Rotation paths and how fast each direction turns (degrees per step):
Each turn is a multiple of 5 degrees from 10 to 175, or 0.
Each row of a path follows its step; steps can be skipped.
path 1
step 3: [ 20.4  17.6  13.5 -17.5  10.6  -5.6   4.8   1.4 -25.8  14.3   4.5  25.8
 -39.2  16.9  13.8   7.4   7.5   5.6 -10.0  -0.7  12.0  13.5   6.7  24.6
  10.5  -3.5 -31.6 -12.9   2.3  27.8  23.1 -14.0 -16.3 -12.1  11.9  -1.9
  34.7  14.6 -16.3 -17.3 -10.9  16.5  -5.7  29.9  -8.8 -17.7   9.5 -11.3
 -22.2   0.9]
step 10: [ -0.7  -0.7 -21.1 -10.4 -23.5  21.9 -18.9 -22.2  -3.2   1.9   9.5  22.4
  22.3 -14.1  14.6 -22.6   5.4  12.5   5.4 -26.8  19.2 -19.1  13.3  -9.5
 -31.6  -9.1  -5.4  24.6   7.8  -1.6 -27.5 -30.5 -12.2  -1.3  -6.6 -11.5
  28.3 -14.6   3.7   3.5  24.2 -20.2  -5.4  12.9 -23.8 -25.0   0.7   4.9
   9.7 -14.9]
step 13: [ 14.3  -9.0   4.4  13.5 -26.1  12.2 -17.0 -21.2   9.5  33.4   8.1  17.2
   0.5   2.5  -4.9 -16.5 -21.3  11.6  25.6 -38.3  18.2  -0.5 -16.5   0.7
 -19.3  16.7  -4.9 -19.6  12.0  19.1 -13.7   2.6  -3.7  31.3 -20.1  34.8
   2.2   3.9  11.3  -9.9  -1.0   7.1  -5.7  19.4 -15.1   6.3 -22.7  17.1
  21.6 -14.6]
step 25: [ -3.1   1.0 -28.2 -27.2  14.3  -6.0 -26.5 -13.5  -5.5   2.3  15.6   2.9
  -3.6  15.8  -8.1 -22.1 -18.6 -16.4   6.0  11.0  11.0   9.5 -16.3 -17.7
 -22.5 -10.7  -1.5   5.4   4.6 -26.2  -3.6   4.7  10.7  -2.9 -19.0 -11.1
 -24.0   3.0   7.1  39.1  17.8  -2.0  27.8  -9.3 -40.7  22.5 -23.8  17.2
  10.1 -24.0]
step 27: [ 14.3 -21.0   9.2 -12.5 -19.0 -17.9 -17.4   1.8  -2.3  -2.8 -26.7   3.0
  -0.5 -24.5   6.4  20.7  14.4   9.2 -13.8  20.0  -9.8  27.1  43.5 -17.8
   4.7 -18.0   5.4  11.9 -14.5  16.2   0.5   4.3 -12.3  27.6 -11.7 -25.4
   4.2  16.2 -19.7  -9.9   3.3 -24.5  -0.5 -37.6  -1.2  -2.5  10.3   1.6
  26.5  -9.8]
step 28: [ -2.4   2.3 -13.3  -1.7  -4.8  12.0   0.8 -37.4  -8.0  18.0  -2.4  27.3
 -31.3  21.0 -37.5  18.3  -7.6   3.4   1.1  21.4  11.8   8.4 -19.9  -9.2
 -28.0  -8.8 -11.4   0.5 -14.7 -10.5 -44.3  21.3  -0.8   3.1 -10.1 -21.8
  22.0  -5.3  -8.5  -7.9  -0.8 -30.2   9.9   6.0 -23.5  -7.1  -0.1   7.7
   9.6  -7.6]
step 34: [ -6.6  -2.6 -15.8   4.0 -16.4  -7.5  -3.8 -12.2  -2.1  -6.0  30.8  16.0
  -4.3  10.9   4.9  15.5  -2.2   3.0  17.6  23.6  -8.2  -5.8  -3.8  22.7
 -10.2 -17.6 -27.2   6.7  -2.7   8.7  13.3   6.9 -14.7  23.4   2.1 -24.8
   8.5 -37.7 -23.7  -0.2 -35.2  27.8   0.8   1.6  -6.3  35.7  -9.0  16.3
 -34.5  -9.3]
step 35: [ -2.5 -31.3 -14.9  18.8   0.4  36.4  -4.4   4.1 -26.8 -33.9  -8.4  17.5
  -5.6  -2.7  15.1  12.0 -10.8 -16.8   1.0  14.1   7.7  -1.6  13.8  21.9
   6.5   1.4   8.7 -13.6  12.0 -30.6  14.7   3.0  -1.6 -30.7  -4.0 -19.8
  -5.0 -26.9 -18.8  18.4  25.8   4.6 -18.9   6.1  -0.1  -8.8  -8.6 -29.6
 -17.2  15.9]
Speeds:
[ -0.6   3.0  -3.6  10.7  -2.2   0.6  -1.5  -2.5  11.0  -0.5  -3.8  -6.4
   1.1  -5.3   6.5   7.9  -7.1   0.4   1.5  -4.7   1.2  -3.8  -3.2   3.1
  -3.8  -6.7   7.0 -11.0   1.6  -1.8   0.3   1.5   2.8  -1.5  -3.5  -4.8
  10.0  -3.2  -4.6  -5.4  -5.5   0.4  -2.6  -1.4   0.3   2.2  -7.2  -1.5
   0.5  -3.6]	20
[ -3.5  -0.9  -5.9   5.7   2.8 -11.5  -3.3  -3.6   1.7   3.9  -3.1  -3.9
  -0.5  -3.6  -1.5   3.7   2.6  -3.9   1.8   3.4   4.5   0.8  -0.7  -8.5
   0.2  11.3  -9.3   3.8   4.3   0.0  -4.3   6.0  -0.8  -8.3  -3.7  -2.6
  -1.8   6.5  -6.8   4.7   0.3   1.3  -2.9  -2.5   6.9   2.5  -2.4   3.3
   8.7  -3.4]	10
[-2.9  3.8  3.8 -1.8  7.2 -6.8  5.1  0.7 -0.2 -2.4  9.8  3.9 -7.7  1.9
  9.2 -0.4  2.1  3.4 -6.8 -3.2 -0.1  2.5  0.3 -1.2 -3.3  8.6  6.5 -9.2
  5.3 -3.5  3.4  1.2 -7.1 -1.6  7.7 -8.1 -2.9 -0.1  3.9  0.8 -1.4  2.1
 -3.5 -6.2 -1.1 -4.9 -5.4  5.3  0.1  3.1]	20
[ -1.6   2.7  -5.4  -3.4   0.6  -9.8  -3.5   8.1 -10.4  -3.7  -3.0  -3.0
  -0.2   6.9   7.7   1.1  -9.7   1.8   5.5  -4.0   1.3   1.0  -2.3  -3.4
   3.0   0.8   0.6  -7.2  -2.1   5.4  -0.9  -2.5   1.9   1.5 -11.0   2.5
  -1.4  -0.4   7.6  -2.2  -3.1   1.0   4.7  -0.5  -2.2   2.3   4.6  -0.9
   8.6   7.1]	60
[  5.7  -3.3  -3.0  -4.1  -0.9   4.8  -3.3   1.2   3.0  -7.8  -2.5  -5.0
   1.1   1.0   2.2  10.1   0.2  -3.9  -3.3   3.7 -12.3   4.9   4.3  -4.4
   0.7  -5.6  -4.2  -1.0   7.9  -8.8  -1.5  -0.3   0.1   1.1   2.2  -2.0
  -2.9   3.8   5.3   3.1   8.7   1.5   4.5  -2.9   0.0  -0.5  -8.3  -6.6
   6.3   5.9]	140
